Here is a table of points, one per row:
[-0.1  0.3 -0.5 -0.7 -0.3 -0.7 -0.7  0.4 -1.  -0.5 -1.9 -2.   0.1  0.1  0.3  1.5 -1.6  0.7  0.4 -0.4  0.2 -0.6  0.   0. ]
[ 0.   0.4 -0.8 -0.3  1.2  0.2  1.   0.1  1.3  1.1 -0.9  0.3 -0.8  1.1 -0.2  0.3 -0.7 -0.9 -0.3 -1.1 -0.9  0.5  1.3  0. ]
[-0.4  0.6  0.6 -0.2 -0.5  1.2  0.3 -0.6 -0.5 -0.4 -0.5 -0.8 -0.8  0.7  1.2 -0.3  0.5 -0.8  0.1 -1.1 -0.9  0.4  1.2 -0.2]
[ 0.1  0.4 -1.1 -0.1  0.6  0.2  0.   0.  -0.4 -0.5  1.7 -0.5 -0.6  0.4  1.4 -0.7  0.8 -1.4  0.4 -0.8 -0.8 -0.7  0.3 -0.1]
[-0.1 -0.2 -0.7 -0.6  0.3 -0.1 -1.1  0.2 -1.4 -1.6 -1.   1.2  0.5  0.1 -0.9  0.1  0.2  0.4 -0.2 -0.3 -0.4  0.  -0.4  3.6]
[-0.6 -0.1 -0.5 -0.5  1.5 -1.4  1.1 -0.6  0.3  0.4  0.6  0.  -0.2  1.3 -0.7 -0.3 -0.4 -1.1  0.3  0.7  0.8  0.2 -1.4 -1.2]
[-0.4  0.5 -0.7  0.7  0.3 -0.3  0.  -0.7 -1.2 -0.9 -0.6  0.5 -1.1 -0.9 -0.6 -0.3  0.2  0.3 -0.4 -1.5 -1.4 -0.8 -1.2  0.7]
[ 0.9 -0.2 -0.5 -1.5 -0.4 -0.5  0.5 -0.1 -0.2 -0.5  0.3 -0.1  0.   0.9  0.3 -0.3  0.6 -0.5  1.1 -1.1 -1.3 -1.7  0.  -0.8]
[ 0.5 -0.9 -0.8 -0.1  1.4  0.5  0.2 -0.4 -0.5 -0.4 -0.4 -1.  -0.3  0.2 -0.4  0.   1.5  1.3  0.7  1.2  1.4  1.2  0.9 -0.4]
[ 0.5 -0.5 -0.7 -0.1  4.1  2.6 -1.1  0.1 -0.8 -0.7  1.  -0.6 -0.2  1.5  0.8  0.5 -0.9  0.3  0.3 -1.3 -1.4  3.1  2.5 -0.3]
[-0.9  1.2  1.9  0.5  0.4  1.1 -0.3  0.3 -0.2 -0.7 -0.9 -1.3  1.3  0.1 -0.1  0.1  0.4 -0.1  0.6 -0.5 -0.6 -0.7 -1.4 -0.4]
[-0.2  0.5 -0.1 -1.3  0.4  0.2 -0.6  0.4 -0.4  0.2  1.5 -0.2 -0.2  0.7  0.1  0.1  0.  -1.5  0.1  1.7  1.4 -0.6 -0.6  1.1]
[ 2.1 -1.7  0.1 -1.  -0.4  0.3  1.9 -1.   0.5  0.6 -0.6  0.1 -0.3  0.3 -1.4 -0.1  0.1 -1.3 -1.4  0.5  0.5 -0.1  0.3  0.1]
[ 1.2 -1.4  0.  -1.4 -0.4  0.  -2.6 -0.5  3.1  3.1  0.8  0.5 -0.6  0.9  0.1  0.3 -0.2 -1.7  0.6  0.4  0.3  0.4 -1.6 -0.7]
[ 1.  -0.7 -0.4  0.3  0.5 -0.6 -2.4 -0.4  2.9  3.2 -2.6 -2.5 -0.4  0.3  0.4 -1.1  0.9  0.4  0.4 -0.5 -0.5 -1.7 -1.   0.2]
[-0.5  0.6  0.  -0.5  1.8 -0.5  0.   0.3  0.  -0.3 -0.4 -0.5 -0.5  0.6 -1.  -0.7  0.7  0.1  0.1  0.3  0.3 -0.3  0.3 -0.4]
[-0.6  0.4  0.9  0.9  0.   0.7  0.9  0.  -0.6 -0.4 -0.8  0.9  1.5 -1.1  1.8 -0.7  0.2 -1.8  0.7  0.  -0.2  0.5 -0.4  1.3]
[-0.8  0.5  0.1 -2.   0.3 -1.3  0.5  0.4  0.1 -0.1  0.2 -0.2 -0.5  0.1 -0.2 -0.5  1.   1.2  0.2  0.9  1.  -0.7 -0.7  0.6]
[ 0.7 -0.3 -0.4 -0.1  0.5 -1.6  0.8 -0.3 -0.4 -0.6 -0.1 -0.3 -0.5  0.6  0.2 -0.5  0.8  0.6  0.7  1.6  0.6  0.7 -0.6  0.9]
[-0.8  0.7  0.7 -1.  -0.5  0.4  1.4 -0.4  0.   0.  -0.4  1.3 -1.1 -0.7  0.3 -0.7  0.8  0.4  0.3 -1.8 -1.8  1.8  0.4 -0.4]
[-0.8  0.7  1.2 -0.7 -1.1  0.8  0.3 -0.1 -0.2  0.1  0.2 -0.1 -0.7 -0.4 -1.6  0.4  1.5  2.3  0.6  0.3  0.5  0.2  0.2 -0.5]
[ 0.1  0.1 -0.9  1.2 -1.3  0.9  0.2 -0.2 -0.5 -0.6 -0.3  1.1  0.8 -0.2 -0.2 -0.5 -0.1 -0.7  0.9  0.9  1.1  0.3 -0.3  0.2]
[-0.8  0.5  0.5  1.4 -0.6 -2.2  0.9 -0.9  0.1  0.3  0.  -0.3  0.   1.1 -1.4 -0.2 -0.1  0.7  0.9 -0.5 -0.8 -0.9 -0.5 -0.7]
[-0.7  0.   0.6  0.4 -1.2  0.8  1.2 -0.5  0.1 -0.3 -2.1 -0.4 -0.5  0.8  0.6  0.   0.9 -0.3  0.8 -0.4  0.  -0.8  0.  -0.3]
[-0.2  0.2  0.  -0.2 -0.1 -1.6  0.9 -0.3  0.6  0.8  3.8 -0.5  0.4 -0.6  0.1  0.4 -0.2 -0.2  0.5 -0.7 -0.3  1.5  0.8  2.6]
[-0.4  0.8  0.6 -0.8 -0.7 -0.7  0.6  0.1  0.4  0.2  1.5 -0.7 -0.8 -0.5 -2.7 -0.2 -0.4 -0.3  0.2  1.   1.4  0.7 -0.6  1.1]
[ 0.6 -0.8 -0.3  0.   0.9 -1.1 -0.2 -0.4  0.7  0.7  0.7  0.1 -0.3  0.2 -1.9  0.   0.  -1.8  0.6 -0.1  0.  -2.2  1.3 -0.6]
[-0.3  0.2 -0.9  0.3 -1.2  0.7  0.7  0.1  0.2  0.5 -0.4  0.8  0.9  0.1 -1.4 -0.3  0.  -0.7  0.8 -0.6 -0.9  0.2 -0.2  0. ]
[ 2.4 -2.5 -0.3  2.3  0.1 -1.7 -1.   5.  -1.2 -1.1 -0.2  1.1 -0.3 -2.2  1.1  0.9 -0.7  1.1 -3.  -1.5 -1.5  0.3 -1.8 -2.7]
[-0.2  0.3 -0.7  0.9 -0.6  0.  -1.5  1.  -0.5 -0.7 -0.4  0.3 -1.4 -3.   1.9  3.6 -2.5  1.2  1.6  0.6  0.6 -0.4 -0.5 -0.5]
[-1.3  1.6  2.4  0.8 -0.5  0.1 -1.1  0.3  0.6  0.7 -0.5  2.4  3.9 -1.4  0.  -0.6  0.1  0.5  0.5 -0.3 -0.1  1.5  1.3 -0.5]
[ 0.4 -0.5 -1.  -0.6 -1.8 -0.2  0.2 -1.3 -0.2 -0.1 -0.4 -0.4 -0.2 -0.1  0.3 -1.  -0.3 -0.4 -0.7  1.4  1.4  0.4 -0.5 -1.6]
[-1.   0.6  0.8 -0.6 -0.4  0.4 -0.9 -1.   0.  -0.3  0.3 -1.   0.6 -0.6  0.  -0.6  0.3 -0.4 -0.5  0.6  0.4  0.8  1.9 -0.5]
[-0.9  0.2  0.2  0.8 -0.3  1.   0.1  0.8  0.5  0.1  1.8 -1.1  1.8 -0.6  0.5  0.4  0.  -1.7  0.2 -0.3 -0.5  0.2 -0.2  2. ]
[-0.4  0.3  0.2 -0.5  0.   2.3 -0.1  1.6 -0.6 -0.3 -0.6  0.3 -1.   0.3  0.  -0.2  0.   0.4  0.3  1.3  0.8  0.6  2.3 -0.1]
[ 0.2 -0.5 -0.7 -0.2  2.1 -0.6  0.3 -0.6  0.5  0.5  0.1  0.  -0.4 -0.2 -1.  -0.8  0.5  0.7  0.3  1.8  1.8 -0.4 -0.5 -0.7]
[ 0.5 -0.6 -0.5 -0.6 -1.5 -0.6 -0.6 -0.5 -0.2 -0.3  0.5 -0.5  0.4 -1.   0.4  3.9 -2.5  1.9 -3.2 -0.7 -1.2  0.1 -0.8 -1.5]
[ 1.7 -1.8  0.  -0.6 -1.1  0.  -0.6  0.3 -0.8 -0.8  1.4 -0.5  0.2 -0.5  2.2 -1.6 -2.7  2.2 -1.3 -1.1 -1.  -2.2 -0.6  1. ]
[-1.7  2.   3.3  3.1 -0.1  0.9 -0.7 -0.4 -0.6 -0.5  0.   3.   2.1 -0.8  1.  -0.7  0.7  0.2 -1.4  0.2  0.1  0.6  1.  -0.2]
[ 0.7 -0.7 -0.8  1.2 -1.1 -0.9 -1.7  0.5 -0.9 -1.1 -0.2  1.3 -0.6  1.2 -0.7 -0.2  0.  -0.2 -1.  -0.2  0.1  0.1 -0.4 -0.3]
[ 0.4 -0.2 -0.9  1.1 -0.1  1.4  3.  -0.4  1.5  1.4 -0.5  0.4 -0.3  1.1  1.5  0.5  0.6  0.8 -1.9  1.5  1.6 -1.5  0.1  0.3]
These points spread out most along one direction. Take the direction at right angles to it along which they spread out most. Go by this last direction. How many in every 100 of the points above lie lower along it than each point below? Round to a whole number. More than half of the points above lie lower than the first one.
[-1.7  2.   3.3  3.1 -0.1  0.9 -0.7 -0.4 -0.6 -0.5  0.   3.   2.1 -0.8  1.  -0.7  0.7  0.2 -1.4  0.2  0.1  0.6  1.  -0.2] 0
[ 0.6 -0.8 -0.3  0.   0.9 -1.1 -0.2 -0.4  0.7  0.7  0.7  0.1 -0.3  0.2 -1.9  0.   0.  -1.8  0.6 -0.1  0.  -2.2  1.3 -0.6] 90
[-0.4  0.8  0.6 -0.8 -0.7 -0.7  0.6  0.1  0.4  0.2  1.5 -0.7 -0.8 -0.5 -2.7 -0.2 -0.4 -0.3  0.2  1.   1.4  0.7 -0.6  1.1] 56
[-0.1  0.3 -0.5 -0.7 -0.3 -0.7 -0.7  0.4 -1.  -0.5 -1.9 -2.   0.1  0.1  0.3  1.5 -1.6  0.7  0.4 -0.4  0.2 -0.6  0.   0. ] 71
[-0.7  0.   0.6  0.4 -1.2  0.8  1.2 -0.5  0.1 -0.3 -2.1 -0.4 -0.5  0.8  0.6  0.   0.9 -0.3  0.8 -0.4  0.  -0.8  0.  -0.3] 37
[ 0.1  0.1 -0.9  1.2 -1.3  0.9  0.2 -0.2 -0.5 -0.6 -0.3  1.1  0.8 -0.2 -0.2 -0.5 -0.1 -0.7  0.9  0.9  1.1  0.3 -0.3  0.2] 24
[-0.9  0.2  0.2  0.8 -0.3  1.   0.1  0.8  0.5  0.1  1.8 -1.1  1.8 -0.6  0.5  0.4  0.  -1.7  0.2 -0.3 -0.5  0.2 -0.2  2. ] 12
[ 0.4 -0.2 -0.9  1.1 -0.1  1.4  3.  -0.4  1.5  1.4 -0.5  0.4 -0.3  1.1  1.5  0.5  0.6  0.8 -1.9  1.5  1.6 -1.5  0.1  0.3] 68
[ 0.5 -0.6 -0.5 -0.6 -1.5 -0.6 -0.6 -0.5 -0.2 -0.3  0.5 -0.5  0.4 -1.   0.4  3.9 -2.5  1.9 -3.2 -0.7 -1.2  0.1 -0.8 -1.5] 83
[-0.2  0.3 -0.7  0.9 -0.6  0.  -1.5  1.  -0.5 -0.7 -0.4  0.3 -1.4 -3.   1.9  3.6 -2.5  1.2  1.6  0.6  0.6 -0.4 -0.5 -0.5] 44
[ 0.1  0.4 -1.1 -0.1  0.6  0.2  0.   0.  -0.4 -0.5  1.7 -0.5 -0.6  0.4  1.4 -0.7  0.8 -1.4  0.4 -0.8 -0.8 -0.7  0.3 -0.1] 41
[ 2.1 -1.7  0.1 -1.  -0.4  0.3  1.9 -1.   0.5  0.6 -0.6  0.1 -0.3  0.3 -1.4 -0.1  0.1 -1.3 -1.4  0.5  0.5 -0.1  0.3  0.1] 93
